[-12   1  12  13  -9  -2  -4  23  13  19   2 -13  17  27  40   1  25 -23
 -13  -7   1 -23 -12  24  12 -33  35  39  41  45 -46 -16] -> k_946
[-21   6  27 -27  -1 -31 -29   2  28 -31   5 -13   1 -22  20  23 -17  15
  11  25  -8  16 -21 -34  -2   8  13  46 -47   0   3  27] -> k_808
[  9  -9 -48   8 -30   2  37   7 -26  33 -19   6   9  27  -9 -12  -7  -5
   5 -13  23 -18  52  41 -13  18 -45 -30  31   9  10 -16] -> k_728
[ -4  36  -3 -22  13  27  -9  28   8 -24  13  -4  25   5  41 -12  36   5
  28  25 -21  27 -29 -11   8 -29  -9 -16 -37   9 -32 -10] -> k_985
[ 30 -14  12   8  17 -19  -4 -14   8  19  -6   3  49  14 -17 -25   4   5
 -24 -32   5 -23  28  12  15   4  -1  -2  51 -13  10  52] -> k_320
[  9  16 -40  13  -9 -15   1  -3 -31  40 -14  -8 -30  -4 -38 -25 -17  -5
  -7 -26  19 -23  36  18 -13   4 -31  12  12   9  24  15] -> k_576
miss k_808: [ 27  25 -47  13   3  20  23 -31   6  46   0  15   5 -22 -21 -21   1  11
 -31  27   8  28 -13 -34  -1 -27  -8   2  16 -29 -17] : [-2]
miss k_946: [-13  -7  45  -2  40  -4 -23 -23  24  25  41  23 -46   1  35  13  -9   1
  27 -12   1  17 -13 -33  13  12  19  12 -16 -12   2] : [39]

[ 29 -39  15 -23] -> k_764
[ 52 -46  50  27] -> k_25
[-10   0  11  22] -> k_280
[ -4  -5  -8 -28] -> k_492
[-3 16 -2 37] -> k_398
[29 11 -7 15] -> k_963
[  8  -8  -8 -10] -> k_195
[ 16  17 -25  14] -> k_380
[ 39 -13   8  54] -> k_151
[ 50  13 -20   9] -> k_627
[ 10  24 -34  39] -> k_456
miss k_380: [ 16  14 -25] : [17]
step -1: [-5] : [-6]
both k_25 k_627:  : [50]
step +1: [-5] : [-4]

[  2  -9 -14 -12]  k_781
[ 26 -10   1 -20]  k_460
[  8   2   2 -53]  k_868
[  8 -31 -18 -53]  k_789
[  4  -3 -19  -4]  k_78
[22  3 -5 11]  k_209
[  1  -1 -17  17]  k_167
[  2   2  44 -20]  k_893
[  5 -12   1  -8]  k_543
both k_893 k_460:  : [-20]
both k_893 k_868:  : [2]
step +1: [3] : [4]

[ 11 -20 -16  -6  17  12 -13   7] : k_804
[-15  10 -16  14 -12 -13  -7  12] : k_762
[ 11 -11  13  -6 -17  27   3 -10] : k_634
[ 21  10 -16  14   6 -13  30 -32] : k_902
[ 21  10 -16  14   6 -13 -17   6] : k_218
[ 38 -11  29   5  19  -4 -43  39] : k_862
miss k_762: [-16  14 -13  10  12 -12 -15] : [-7]
both k_862 k_634:  : [-11]
find: [ 21  10 -16  14   6 -13  30 -32] : k_902
step +1: [-16] : [-15]
miss k_762: [-15  10 -13  12 -16  -7  14] : [-12]

[-18  22 -26 -13] -> k_16
[-26  24   4 -26] -> k_631
[-26 -20   4 -26] -> k_988
[-23  33 -18 -28] -> k_821
[-23  33  10 -28] -> k_323
both k_821 k_16:  : [-18]
step -1: [ 22 -26] : [ 21 -27]
step -1: [33] : [32]

[-26 -27  -9  23] = k_250
[-18 -40 -31  32] = k_635
[-35   7  26  16] = k_568
[  8  37  31 -17] = k_423
[-32 -30  24   7] = k_400
[-18 -31  24   7] = k_510
[ 32  -8 -40  39] = k_473
step +1: [-35   7  26] : [-34   8  27]
find: [ 32  -8 -40  39] : k_473
miss k_250: [-27  -9 -26] : [23]
find: [  8  37  31 -17] : k_423
step +1: [-26 -27  -9] : [-25 -26  -8]
step +1: [-40] : [-39]

[ 0  1 -1  0 -1  1 -1  0  0 -1 -2  4  0 -1  0  2  1 -1  2  0  4  1 -3 -3
 -2 -1  2 -2 -2  1  0 -1 -2  1] : k_590
[  0   2   3 -29 -17   7 -10  22   0  14   8  16 -14  -4  -4 -26  14  -8
 -14 -11  -7   3 -10  18  -8  11   6 -11   3 -13   2  13   5 -16] : k_991
[-44   8 -31  18  30 -12  16  11 -12 -25  -3  12  -1  16  -5  31  37  -7
 -13  12  13  17 -18 -14  15 -12   3  -2 -15  -2  10 -20 -27  -6] : k_290
[-4 -4  1  3 -1  1  1  0  0 -1 -2  2 -1  1  3  1 -3 -1 -5  0  4 -3 -2 -1
 -3 -2  2  4 -2  1  1  2 -3  0] : k_71
[ -4   1  16   0  -1   3  -2   0   6  -6  -2   4   5  -6  10  10   4 -12
  21  12  -5 -12   3 -11  -7 -17  -1  18   8  13 -19 -27 -10  -6] : k_532
[ 0  1  1 -8 -5  1 -2  6  0  4  2  6 -4 -1  0 -7  4 -3 -4 -3 -1  1 -4  5
 -3  3  2 -3  0 -3  1  4  1 -6] : k_154
[  1   2  -5   0   0   1  -4  -1   3   1  -8   7   5  -6   0   7   0   0
   7  -5  13   3  -4 -11  -3   2   2 -10  -3   9  -5  -4  -4   6] : k_469
[-35   6 -25  14  23  -9   3   9 -10 -20  -2   9  -1  13  -4  25  30  -5
 -11   9  10  13 -14 -11  12  -9   2  -2 -11  -1   8 -15 -22  -6] : k_73
[-7 -6  3  5 -1  1  2  0  0 -1 -3  2 -3  3  6  0 -5 -1  2  0  5 -5 -2 -1
 -3 -3  2  7 -2  1  1  3 -3  1] : k_478
step +1: [-17  -1  18   8] : [-16   0  19   9]
step +1: [-3] : [-2]
find: [-44   8 -31  18  30 -12  16  11 -12 -25  -3  12  -1  16  -5  31  37  -7
 -13  12  13  17 -18 -14  15 -12   3  -2 -15  -2  10 -20 -27  -6] : k_290
step -1: [-12] : [-13]
miss k_290: [ 31 -25  18   3  12 -27 -18  17 -44  -7  16  16  10  -1 -12 -20 -13  11
 -15  37 -12  -6 -14 -12 -31  -2  30  -2  13   8  -5  12  -3] : [15]
step +1: [-1] : [0]

[-13   8  -5   6 -22  22  51  -2  32 -22   9  -1  -1  -6  19  15 -18  -1
   5  12 -38  -9 -15  11  -1   1 -14  26  -8  -7  -2 -40  17 -18 -46  13] -> k_447
[ -4  18  -4 -22  -6  32  11 -26  10   9 -12  -2 -12   4  -5   9 -35   2
  20  -6 -20  -6   7 -17  -1 -13   0 -12 -14 -18   2  23  24  10  22  21] -> k_201
[ 42   9 -24   2  12  28  -1   8   2  26   2   2   9 -16  -8  -7  14   6
 -18 -16  35   5  -2   5   2  20   3  25 -15  -5   1 -23  33 -10  17  -1] -> k_982
[  3  14 -12  -3  12   4  21  21  -9 -25 -26  -5  -5 -12  16   8 -46   3
  33 -20  -3   5  42  -2   4 -52  -1 -32   6  11  -5 -15   2  -6   1  13] -> k_763
[ 37  22   6  18   4   0  54  -3  -9  18  11   2   1 -21  13  20 -22   0
  21 -15  10  16  -5 -27  -1   1  58  -8  -3   6  14  18 -18  19 -29  -2] -> k_752
[ 45 -11 -18 -25 -30  33  32  12  -2  -5  19  -1   3   3  11  12 -15   1
 -40 -16   5   2  25  -4   0 -12  38  17   7  20  -4  29  23 -17 -14  -2] -> k_818
miss k_818: [ -4  32  12  -4   0   5   2  23  -5 -16  20   1 -30  12  11  17  25  33
  -2 -11  -1 -18   7 -15   3  29  19  -2  45 -12   3 -40 -14  38 -25] : [-17]
find: [ -4  18  -4 -22  -6  32  11 -26  10   9 -12  -2 -12   4  -5   9 -35   2
  20  -6 -20  -6   7 -17  -1 -13   0 -12 -14 -18   2  23  24  10  22  21] : k_201

[ 10  31 -18  28   1 -16  -4] -> k_54
[ 13  25 -20  31  -4 -10  -4] -> k_225
[ 26  23  -5  47  27 -28 -41] -> k_391
[  8  31 -19  34  -6 -21 -15] -> k_228
[ 16  25 -15  33   2  -7  -4] -> k_496
[ 16  23  -8  39  -3 -21 -24] -> k_858
[ 29  26  -2  39   4 -18 -26] -> k_504
[ 30  19  -3  45   0 -25 -41] -> k_164
[ 19  17  -5  39  -3 -23 -32] -> k_446
[ 29  22  -3  38   5 -21 -29] -> k_312
miss k_54: [-18   1  28  31 -16  10] : [-4]
step -1: [2] : [1]
miss k_391: [ 27  23  47 -41 -28  -5] : [26]

